The same turns and mirrors carry the whole set onto itself, and each row onto the other rows of its family. Which rows share a family with each named row? Give them in list order.
These 32 rows form 4 families of 8 rows each.
K239: [ -1   5  10 -21  -8  -7   1   2 -15  -8]
K752: [ 32  14 -11  -3  -5  14   7  -1   6  20]
K972: [ -6  18 -14  -8  -7  14   2   5   6  -2]
K701: [  7   3  -4   6   2  17   5  -5 -24  11]
K263: [  6  15   4   2 -18  10 -17   0  -1   9]
K959: [ 34   1  12 -12  -5  -3   7  -5 -16  12]
K230: [ 31   2  13 -14  -2  -1   4  -7 -17  17]
K825: [ 31   3  17 -11  -9   0   0  -6 -15  14]
K653: [ 28  12 -13   0  -7  17   6   1   4  22]
K565: [ 21  16   0 -28 -13  -7   2   5  11   0]
K388: [ 22   3  -6 -22   6   2  25   0  -9   1]
K446: [ -4   5   6 -19  -6  -4   0   1 -18  -9]
K182: [ 19   6 -12 -23   7   6  24   1  -6   3]
K418: [ -3  16 -18  -9  -2  12   8   6   4  -6]
K150: [ 32   3  14 -13  -7  -4   1  -6 -18  13]
K748: [ 18   5  -8 -21  11   3  25   1  -9   2]
K493: [ -3   4   9 -16  -4  -3   1  -4 -20  -8]
K727: [ 24  15  -1 -25 -15  -8   0   1  11   4]
K248: [ 11  14   9   0 -23   9 -15  -3  -7  10]
K212: [ -3  18 -18 -10  -9  11   1   7   4  -4]
K699: [ 10  16   4  -1 -22   8 -18  -2  -4  10]
K223: [  4   4  -5   2   3  19   5  -1 -25   7]
K291: [ 29  15 -11   1  -3  18   7  -2   5  18]
K195: [ 17  14   4 -25 -15  -9   1   4  12  -1]
K529: [ 31  14 -10  -4  -8  15   7   3  10  16]
K348: [  1   6   7 -23  -3  -6   0  -1 -17 -10]
K757: [  4   2  -2   4   1  15   9  -6 -24   7]
K3: [  9  12   7   0 -19   5 -19  -1  -8  10]
K601: [ -3  17 -19  -9  -5  15   5   5   5  -1]
K904: [ 16   6 -10 -20  10   3  24   3  -4  -1]
K974: [ 12   3  -5   6   2  21   8  -5 -21  10]
K551: [ 24  17   1 -24 -13  -3   0   6  14   2]

The rest of the family of K752: K701, K565, K446, K150, K748, K699, K601
The rest of the family of K291: K239, K972, K959, K248, K757, K904, K551
The rest of the family of K3: K230, K653, K182, K727, K212, K223, K348

